Nosit: -234	517	-589	-713	-504
Buvem: -124	535	-608	-713	-86
tofi: 0	-176	-180	-54	-439
Teb: 478	-246	723	708	838
fosi: -409	100	-450	-631	-7
Zovu: -209	-209	-210	-209	-377
ran: -246	478	-462	-478	-323
then: 478	-246	723 => 708
then: 478	-246 => 723
after: -608 => -713
then: 535	-608	-713 => -86
howmany Zovu: -210 => 1

Keku: -427	-28	454	-39	1	233	-41	-120	-243	456	258	-95	-31	-170	-15	-237	256	-91	1	-144	-24	-490
Pobib: 270	-41	-479	145	35	-363	168	205	75	-420	-57	74	-175	49	-263	-513	79	138	279	385	-277	106
falin: 270	-479	-479	145	35	-363	168	205	75	-479	-57	74	-175	49	48	-3	-284	74	271	391	-15	399
Zeni: -40	-285	-131	121	-199	-40	585	119	-498	37	78	-14	-487	360	55	-137	-102	-197	13	102	12	12
fotof: -65	-285	-131	121	-199	-40	-308	119	-498	37	78	-14	-487	360	55	-137	-102	-197	13	266	12	-126
bazif: -460	-83	477	10	-141	259	120	-194	-206	408	52	-47	-23	115	-143	-347	258	-140	-127	-144	-113	-365
Dudul: 202	-12	-374	34	211	-306	-3	-306	-164	-171	297	297	-279	-373	256	126	-214	297	420	297	-306	38
Kilu: -305	-285	-131	121	-199	-40	585	119	-498	37	78	-14	-487	360	55	-137	-102	-197	13	102	12	-126
zoli: 15	-280	-93	46	-242	83	398	70	-496	72	-1	-21	-414	462	60	32	-74	-222	-193	-107	65	2
asked: 270	-41	-479	145	35	-363	168	205	75	-420	-57	74	-175	49	-263	-513	79	138	279	385	-277	106 => Pobib
asked: -427	-27	454	-39	1	234	-42	-121	-243	457	259	-94	-32	-169	-16	-237	255	-92	0	-145	-24	-489 => Keku
howmany Dudul: -306 => 3
after: -39 => 1
howmany falin: 399 => 1
then: -141	259	120	-194	-206 => 408

Leb: 42	67	32	-29	-12	2	207	-5	12	21	102	-68	-77	-47	-9	-94	-17	-201	-341	386	15	-203
Nimib: -24	242	44	11	-395	-52	29	-106	20	-57	74	-1	68	-60	-28	46	-16	81	53	-118	-63	94
tutar: -96	178	63	6	-36	-119	171	-137	-49	-20	100	201	230	-12	-35	-95	-187	-8	49	70	153	44
Giris: 72	84	18	-27	-100	67	30	187	-26	-20	-28	-16	-49	108	25	20	60	214	169	416	-131	-46
dadu: 17	190	90	3	94	-60	-93	-170	35	56	57	-162	-194	-78	-4	47	-26	4	-38	213	65	-74
vuv: -26	2	60	-22	-28	78	73	-163	263	-4	-37	65	264	75	263	-3	-3	149	263	263	-53	109
domo: 181	-34	84	-14	125	-22	61	-100	-13	-16	130	64	-21	26	163	-79	-273	-81	-152	-269	-83	-183
suzep: 76	-196	-110	-20	-126	89	-298	84	27	20	-22	-33	-73	117	77	-1	-23	41	-251	-741	112	-88
pab: 77	-55	-10	-32	-10	-91	-75	-10	-6	81	-96	153	0	-45	77	12	-18	-16	-234	559	-106	198
petel: 2	4	11	-19	23	-59	84	-48	-79	72	41	-43	-276	-228	6	-59	-33	19	-187	-113	-11	-364
howmany vuv: 263 => 4
asked: 75	-197	-110	-20	-127	89	-297	83	26	19	-23	-32	-73	117	77	-2	-24	41	-252	-740	111	-88 => suzep
then: -26	4 => -38

deve: -151	29	523	191
dis: -155	-114	477	-163
mene: 29	522	477	-163
bog: -155	-114	599	-53
asked: -155	-114	477	-163 => dis
then: 29	523 => 191
asked: 30	522	478	-163 => mene
then: 522	477 => -163
asked: -155	-114	477	-164 => dis

ganal: 250	-343	176	85	105
Rosob: 67	-366	209	577	87
vivat: 66	407	-569	-650	-17
finas: 86	-365	86	-365	-346
Fupaf: 255	-348	176	7	85
riful: 253	-369	133	172	578
asked: 65	-366	209	577	87 => Rosob
howmany finas: 85 => 0
asked: 251	-343	176	85	105 => ganal
howmany finas: 86 => 2
after: 66 => 407
after: 577 => 87

rufu: -320	-168	782	415	-109	107	-159	-259	-472	-101	-519	-363	-122	21	-363	782	-503
nus: -320	-168	-405	415	-109	107	-159	-259	-472	-101	-519	376	-122	-102	-363	782	-709
falum: -320	-451	-405	415	-626	107	-159	-259	-472	-101	-519	376	-122	21	-363	782	-709
asked: -320	-450	-405	413	-626	107	-159	-259	-474	-102	-518	378	-121	21	-363	782	-709 => falum
asked: -320	-451	-405	415	-626	107	-159	-259	-472	-101	-519	376	-122	21	-363	782	-709 => falum
then: -405	415	-109	107	-159	-259	-472	-101 => -519
howmany rufu: 781 => 0
howmany rufu: -101 => 1

Lema: 247	411	385	114	411	50	411	-78	459	459	473	440	137	160	409	412	459	-85	-420	277	-193	191	334	37	446	171	459	375
siz: -7	-510	-721	-528	144	-352	7	220	-590	347	-496	-215	-650	-664	-600	-186	-85	191	-704	-420	-193	277	-779	108	-104	-366	-325	-674
kezep: 144	-352	7	219	-590	345	-62	304	499	48	200	227	223	356	538	495	-23	-201	514	248	-30	85	333	-345	473	361	534	161
asked: 246	411	384	114	411	50	410	-78	458	459	472	440	136	160	409	413	460	-84	-420	277	-193	191	334	37	446	172	459	375 => Lema
howmany Lema: 411 => 3
then: -85	191	-704	-420	-193	277 => -779
then: 144	-352	7	220	-590 => 347

lidap: -365	0	-468	26	-267	-648	0	-112	42	48
mev: 118	0	98	92	728	-295	42	-112	0	-126
diso: 118	0	98	92	728	-295	42	-112	0	-82
asked: -366	0	-468	26	-267	-648	0	-112	42	49 => lidap
asked: 118	0	98	92	728	-295	42	-112	0	-82 => diso

Regas: 227	-154	92	356	108	203	248	236	197	41	737	213	364	125	57	515	-125
gubu: 234	-221	333	43	-183	18	203	211	-121	-119	-146	-144	196	-121	-257	448	-121
bebo: 25	144	-305	-91	-192	-56	-158	11	-179	6	-309	334	254	291	233	-397	375
muzar: -500	29	-110	57	226	-431	19	-331	0	80	606	-334	-658	-837	-258	24	-357
then: 108	203	248	236	197	41 => 737
howmany gubu: -120 => 0

bemen: -353	-475	-55	-38	-37	-42	-157
naz: -116	-324	426	-20	343	11	-230
zefaz: -145	-402	-61	-57	-327	-152	-81
mugu: -145	-402	425	-57	-327	-263	-389
pov: -116	-324	426	-20	-193	70	-362
gera: -116	-324	426	-20	-244	163	-171
rovok: -43	505	252	344	-255	-190	-671
after: 343 => 11
asked: -116	-324	426	-20	-244	163	-171 => gera
asked: -114	-325	424	-21	343	11	-228 => naz

zodem: 99	18	120	-311	-73	0
dus: 171	165	230	-429	-137	0
pera: 116	-106	151	204	94	0
buzu: -306	75	-429	807	322	0
Nep: 125	-104	179	385	144	0
Vitus: -127	476	-191	106	58	0
pup: 155	-312	227	154	73	0
Peton: 310	155	419	-579	-191	0
asked: 171	167	230	-430	-138	1 => dus
after: 154 => 73

pifug: 243	37	67	-158	156	-360	51	-428	32	-45	-187	106	-163	-114	-73	52	58	-70	207	52	227	-258	-494	-57	-176	536	-575	-255	150	-676	223	455	335	-32	-275	534	-404	233	-98	207	-379	-192	-113	486	23	79	-345	-268	-409	365	-60	82	-18	43	240	38	90	-613	116	167	276
nide: 100	58	-208	391	95	-113	-142	386	-538	220	-520	-53	303	81	-298	-92	-19	-19	-19	183	349	-236	78	-193	-113	-19	-19	107	132	-30	-209	7	221	-189	-113	149	-232	-202	200	-112	11	-102	298	156	-56	84	378	244	-272	-383	-224	17	-156	48	259	-15	-110	17	-113	-291	-83
Karas: 20	161	-481	24	-244	-131	127	44	-9	373	-187	-86	52	-127	-138	-114	-540	203	-541	-85	101	126	-18	-91	-135	-194	231	-6	415	311	173	-61	-162	79	127	-324	29	192	165	164	-67	-270	89	415	-411	-299	351	3	37	-765	-259	-579	169	-407	144	125	0	584	-125	-122	-237
lagoz: 227	350	126	-52	58	-287	-400	-278	16	-35	-430	363	-80	-94	-112	-18	288	-85	131	216	492	79	-305	-480	-325	153	-581	143	-113	-297	-2	-101	390	-7	-414	576	-307	261	-143	-183	-188	-727	-84	655	269	163	-406	-357	-382	46	181	54	62	254	123	231	-1	-376	201	-92	24
asked: 20	161	-481	24	-244	-130	126	44	-10	373	-188	-87	53	-127	-137	-114	-540	204	-541	-85	101	125	-17	-91	-135	-194	231	-5	415	311	172	-61	-162	79	127	-324	29	193	165	164	-67	-270	90	415	-411	-298	351	3	37	-765	-258	-579	170	-406	144	125	0	583	-126	-122	-237 => Karas
after: 143 => -113
then: -307	261	-143	-183	-188	-727	-84	655 => 269
howmany Karas: -541 => 1
asked: 100	58	-208	391	95	-113	-142	386	-538	220	-520	-53	303	81	-297	-92	-19	-19	-19	184	349	-236	79	-193	-113	-19	-20	107	132	-30	-209	7	222	-189	-113	149	-231	-202	200	-112	11	-102	298	156	-57	84	378	244	-272	-383	-224	17	-156	48	259	-15	-111	17	-112	-291	-83 => nide
howmany nide: -113 => 4

Rozif: 15	-213	-280	177	282	240	-336	-196	0	-123	-13	-378	60	15	406	-365	-203	-8	138	-3	0	217	602	0
Totok: -9	265	-172	-143	181	-203	587	146	0	-147	-107	-694	692	-10	-130	-298	22	-80	-130	-6	1	-195	-119	0
Gulal: 20	-236	-318	246	152	329	-443	-178	0	-146	-17	-416	53	23	483	542	-311	-115	1	24	0	301	148	0
bida: 20	-236	-318	246	152	329	-443	-178	0	0	0	-416	53	23	483	-176	-311	-115	1	24	0	301	-236	0
baf: 6	250	-207	133	-260	206	561	145	0	-231	-95	-5	-352	12	231	-452	-144	-138	-182	-18	0	161	-57	0
mef: 2	-213	-280	177	282	240	-336	-196	0	-123	-13	-378	60	15	406	-365	-203	-8	138	-18	0	217	602	0
then: 146	0	-147	-107	-694	692	-10	-130 => -298
howmany bida: -1 => 0
asked: 6	250	-207	133	-260	206	561	145	0	-231	-95	-5	-352	12	231	-452	-144	-138	-182	-18	0	161	-57	0 => baf

Rigu: 108	42	-277	-375	71	291	71	67	-60	-27	-5	108	388	-82	-178	108	71	48	30	71	-178	4
Bof: 42	108	36	36	22	239	50	-104	-31	31	-14	22	538	70	-119	-15	106	-53	51	168	-91	-119
pulu: 42	75	-277	-375	75	-178	-178	67	-179	35	-5	-43	388	-82	-178	-271	109	75	30	75	-178	4
after: -15 => 106
howmany Rigu: 70 => 0
then: 42	108 => 36
howmany Rigu: 71 => 4
howmany pulu: -177 => 0
howmany Bof: 36 => 2

zup: -20	-188	38	-403	-92	-260	115	-58	-614	104	306	-17	67	-232	182	50	-249	68	-190	110	444	0
duz: 209	513	278	61	-72	21	269	-304	361	-209	-115	126	1	8	268	132	358	-209	-65	53	-488	269
Ripu: 49	67	-226	137	86	459	62	-10	602	-67	-115	126	94	202	395	91	139	-155	39	-2	-485	39
after: 132 => 358
howmany duz: 269 => 2
asked: 49	67	-226	137	86	459	62	-10	602	-67	-115	126	94	202	395	91	139	-155	39	-2	-485	39 => Ripu
asked: 49	66	-225	137	86	459	62	-10	602	-68	-115	127	94	202	395	91	138	-155	39	-2	-485	38 => Ripu
howmany duz: 1 => 1
then: 358	-209	-65	53 => -488

gif: 312	288	-304	-3	-577	-204	528	562	196	48	-147	323	49	86
kizep: 312	156	-10	-81	-349	-812	422	170	180	-235	92	-263	-140	-65
Dodar: -172	288	-304	-3	-577	-204	528	562	196	48	-147	323	49	86
asked: 312	289	-305	-3	-577	-204	529	562	197	48	-148	323	50	85 => gif

Zug: 138	529	138	529	138	-563
zanen: 574	494	-245	443	528	73
lim: 138	366	366	529	212	-372
Fafe: 295	434	760	-500	-160	-481
asked: 138	530	137	528	138	-565 => Zug
howmany lim: 366 => 2
asked: 138	529	138	529	138	-563 => Zug
then: 295	434	760	-500 => -160
howmany Zug: 528 => 0

fozo: -179	-178	-574	95	-178	-178	-574
netu: -351	-351	-486	-72	-492	-651	-351
suvo: -352	-662	-486	-71	-472	588	280
howmany fozo: -178 => 3
asked: -179	-178	-574	95	-178	-178	-574 => fozo
then: -486	-72 => -492
after: -72 => -492
asked: -353	-662	-487	-70	-470	586	279 => suvo
howmany netu: -351 => 3

Lotod: 0	-72	135	0	54	1	80	129	-28	37	-44	124	69	0	99	53	81	185	-3	-66	265	146	131	101	-5	0	-319	313	-84	0	300	-192	-113	102	68	0	90
Fako: 11	-50	40	0	99	25	-320	86	266	82	360	-655	-213	0	196	205	503	-38	20	422	-77	114	210	137	-9	0	323	86	0	91	205	-314	-294	440	-217	0	-29
Vid: 7	-70	17	0	166	16	-343	114	160	185	219	-698	-227	0	235	205	566	-216	12	232	-372	134	220	-261	-2	0	192	218	0	210	124	48	-97	451	-231	0	-35
doku: 5	104	397	0	-162	10	218	35	115	-280	161	397	157	0	-2	23	14	247	9	397	397	49	34	-81	-6	0	137	-318	0	-348	87	-155	-105	13	159	0	100
nir: 2	81	-92	0	298	6	-249	7	38	418	47	-500	-166	0	88	69	140	-330	3	49	-555	30	132	221	12	0	44	460	0	491	31	382	320	121	-168	0	-42
vokuv: -9	-269	216	0	216	-15	-260	226	-260	273	216	216	141	0	119	-4	-77	258	-22	-464	387	250	178	231	-6	0	-319	300	0	313	-192	-84	-260	-6	139	0	129
Lonuk: -2	-219	215	0	98	-4	18	226	-100	87	-143	-1	31	0	215	116	270	209	-9	-203	255	244	210	177	-8	0	-125	121	0	81	-72	-66	-220	267	28	0	102
Puba: 2	-114	244	2	-166	5	140	199	38	-309	2	230	113	0	189	139	342	381	2	35	519	207	155	-3	-14	0	42	-319	0	-389	30	-227	-346	311	2	0	139
howmany vokuv: -260 => 3
howmany Puba: 2 => 5
then: -319	300	0	313	-192	-84 => -260
howmany doku: 397 => 4
after: -162 => 10
asked: 2	82	-92	0	298	7	-248	7	39	419	47	-500	-166	1	88	68	140	-330	3	49	-555	29	132	221	11	1	44	460	0	491	31	381	320	121	-168	0	-42 => nir

dufo: -331	-398	33	386	339
Muvup: -291	718	473	-278	-290
Ribal: 751	-330	751	-320	-330
after: -291 => 718
after: 386 => 339
then: -398	33 => 386
asked: 751	-331	749	-320	-330 => Ribal
howmany Ribal: -331 => 0
after: 33 => 386
asked: -330	-398	32	386	340 => dufo

punov: 39	-35	221	-48	-201	-54	-44	122	80	137	-175	-2	-75	-420	50	118	162	16	0	-48	272	0	241	-26	657	480	144	-55	0	39
Kopu: 132	-89	29	-126	178	89	0	139	73	71	234	-7	-165	211	148	142	124	3	0	-113	64	0	3	-65	225	114	142	89	0	127
bizav: 57	-25	-175	-30	620	240	0	-28	-37	-117	173	-2	-48	265	69	24	-43	0	0	-35	-201	0	-226	-18	125	90	-126	243	0	131
gonev: 17	97	303	131	-288	-89	0	44	45	132	-296	7	146	-417	48	123	162	4	0	115	319	0	351	76	163	136	56	-89	0	-27
Sati: 77	100	21	129	-74	-5	0	115	106	120	247	7	161	274	106	154	111	-4	0	119	32	0	1	78	-147	-84	201	-5	0	75
gitil: 7	161	274	106	154	111	-4	0	119	33	394	-3	-42	616	68	5	-68	-4	0	-37	-282	0	-286	-20	-133	-25	-221	-188	0	27
nosi: -2	79	152	101	94	46	44	-27	-8	-133	62	6	138	96	34	81	100	0	0	95	149	0	165	44	-92	44	-75	48	0	42
Noka: 124	-249	348	-351	294	129	0	54	-40	-198	65	-20	-432	34	148	124	225	8	0	-306	393	0	393	-184	351	259	-116	129	0	108
Nife: 158	-27	-5	-30	88	59	0	144	82	304	-79	-3	-84	-115	167	142	80	-1	0	-38	1	0	-18	-19	236	4	172	58	0	76
pefem: 50	-28	-231	-40	831	316	69	-79	-76	-295	394	-3	-42	616	68	5	-68	-4	0	-37	-282	0	-286	-20	-133	-25	-221	616	0	167
zula: 106	160	-69	217	-58	5	0	112	111	258	142	12	249	236	131	154	57	-10	0	193	-96	0	-86	124	-307	-270	219	4	0	59
then: 7	161	274	106	154	111	-4	0	119	32 => 0
asked: 50	-28	-231	-40	831	317	69	-79	-76	-295	393	-3	-41	615	68	5	-68	-4	-1	-37	-282	0	-285	-20	-134	-25	-221	616	0	167 => pefem
asked: 50	-28	-231	-40	831	316	69	-79	-76	-295	394	-3	-42	616	68	5	-68	-4	0	-37	-282	0	-286	-20	-133	-25	-221	616	0	167 => pefem
asked: 125	-248	349	-350	292	129	-1	54	-41	-199	65	-18	-434	34	150	123	224	9	1	-305	393	-1	393	-185	352	260	-116	128	0	110 => Noka
howmany nosi: 44 => 3
howmany pefem: 67 => 0
after: -43 => 0

kida: -53	-270	-164	239	-141
kip: -143	-551	-348	31	-197
tos: -183	-558	-366	-205	-269
lomer: -89	-74	-67	-603	190
nula: -100	-417	-243	105	-284
govas: 258	286	-365	240	303
goped: 223	52	160	170	210
pode: -152	-226	-177	-452	-13
tonoz: 148	-89	127	166	195
peto: 151	192	210	-233	339
lugi: 217	398	273	79	289
bedek: -163	-266	-189	-588	-46
asked: -185	-557	-366	-207	-269 => tos
asked: -100	-417	-243	105	-284 => nula
asked: -164	-266	-187	-588	-45 => bedek
then: 223	52	160 => 170
asked: -89	-74	-68	-602	190 => lomer
after: -366 => -205

